Questions about the row below.
1) Read off the entry just left of 360.
2) Read off the entry just right of 365.
3) Read off the minimum.
[377 737 229 574 727 265 360 761 286 365 474 647]
1) 265
2) 474
3) 229

x =
[ 3.602  1.769 -3.761 -1.791 -0.854 -2.477 -5.076 -2.867 -4.692  1.354
  2.480 -3.070 -3.329  3.290]
The entry just left of -3.070 is 2.480
The entry just right of 3.602 -> 1.769
The entry just right of -1.791 -> -0.854
The maximum is 3.602
